(in the rows, 128 means zero)
Rows swapped in pairs by one turn or mirror: which row each one swaps with
The rows were stretched afterwards, more along some directions than others.
z_74: [132 122  89 142 125 141 126 149 108 112 153  99 123  81 108 137 138 157
 132]
z_465: [126  98  84 145 105 137 115 158 127  93 126 124 131  86 107 102 144 130
  68]
z_855: [120 158 148 132 124 111  95 143 149 146 126 126 114 112 105 127 126 141
 121]
z_780: [145 114 121 135 119 109 137 151 126 123 133 111 158 114  95 134 126 152
 148]
z_899: [120 105 131 122 113 128  95 183 160 105 115 178 138 128 101 132 142 139
 101]
z_167: [122 114 101 129 108 112 121 161 104 111 142 131 105 107  50 124 145 119
  99]
z_255: [139  98 148 109 144 108 142 134 126 111 128  97 102 131 131 112 107 121
 133]
z_771: [ 97 135 139 135 125 120 124 140 104 145 123 120 116 121 125 142 130 130
 101]
z_375: [137 163 141 124 137  99 108 129 141 141 137 118 122 119  84 137 120 134
 134]
z_938: [115  91  88 146 108 141 113 168 130  95 122 129 114  81 112  99 145 133
  55]
z_51: [155  97 125 131 127 117 138 145 119 133 136 104 145 119 117 120 115 121
  96]
z_545: [113 119 110 147 124 128 114 144 147 132  99 119 154 129  98 134 139 117
 109]
z_983: [141 139 109 148 112 112 111 144 109 148 131 119 128 104  67 120 113 116
  59]
z_425: [104 102  82 148 113 147 120 152 139 129 119 113  99  82 108 103 164 138
 116]
z_346: [165 125 116 112 137 108 132 128 146 107 141 123 117 151  75 133 113 113
 140]
z_707: [108 101 100 130 109 136 128 141 148 114 116 141 154 144 106 132 141 101
  74]
z_541: [102 126  97 131 115 124 116 134 107 129 157 100 140  99  52 143 153 138
 116]
z_894: [ 94 132 140 120 134 136 104 148 140 105 132  96  95  99  86 120 134 151
 113]
z_730: [ 91 123 137 114 141 129 120 141 139  96 124 102 101 101 120 119 134 142
 118]
z_719: [164 141 110 133 120 123 113 157 123 128 149 107 118 120  68 123  81 117
 116]
z_193: [144 107 103 126 122 129 133 136 137 111 127 123 142 145  85 127 130 103
  89]
z_572: [127 132 125 148 117 114 111 134 113 155 122 105 132 111  75 113 121 119
  63]
z_868: [151  88 126 130 127 116 135 145 123 131 136 103 148 123 117 121 117 121
 104]
z_682: [119 111 144 137 134 139 107 167 120 136 117  90 153  90  89 126 120 147
  95]
z_215: [124 108 125 134 113 129  95 186 149 105 110 163 164 115  96 135 144 131
  80]
z_831: [146  82 125 140 133 108 122 175 103 100 141  84 147  85  90 120 128 149
 121]
z_540: [103 122 143 108 141 123 126 131 145  98 116 106  98 119 128 116 125 133
 131]
z_305: [106 107  82 145 105 141 117 151 141 133 116 127 114  90 122 110 161 134
 124]
z_352: [120 134 121 130 134 140 101 159 149 117 143  95 101  96  66 115 120 149
 110]
z_819: [109 110 108 125 113 119 118 156 109 115 141 121 108 112  42 128 150 126
 104]
z_760: [156  91 129 129 125 111 138 147 113 125 132 104 141 119 126 112 116 116
  97]
z_99: [135 104 103 123 116 128 133 138 138 112 126 135 153 150  97 136 125  98
  88]
z_266: [ 69 118  95 139 101 137 116 133 138 141 110 137 141 105 152 128 167 121
 106]
z_54: [117 125 145 123 135 139 110 154 120 142 126  96 132 107  73 131 105 147
 116]
z_440: [ 93 113 110 133 119 131 118 141 114 123 149  96 146  99  50 140 159 140
 100]
z_557: [119  88 155 132 133 123 102 183 157 115 127 127  87 130  97 101 126 139
  90]
z_570: [136 105 106 124 117 129 135 143 138 111 125 137 146 147  97 132 128 101
  77]
z_277: [150 152 146 115 143  96 114 125 145 129 140 111 113 130  72 133 117 137
 149]
z_292: [149  99 117 137 121 114 131 144 118 139 144  99 157 112  99 125 120 125
 101]
z_624: [ 82 122  93 145  97 136 116 136 146 144 107 143 159 105 150 130 164 120
 103]
z_747: [116 138 154 126 121 105  95 168 147 132 123 146 108 125 104 120 117 125
  88]
z_194: [ 81 109 137 135 129 137 131 137 166 132  96 119 136 151  85 134 157 144
 118]

Swapped with z_557: z_719
Swapped with z_167: z_425
Swapped with z_780: z_194
Swapped with z_74: z_771

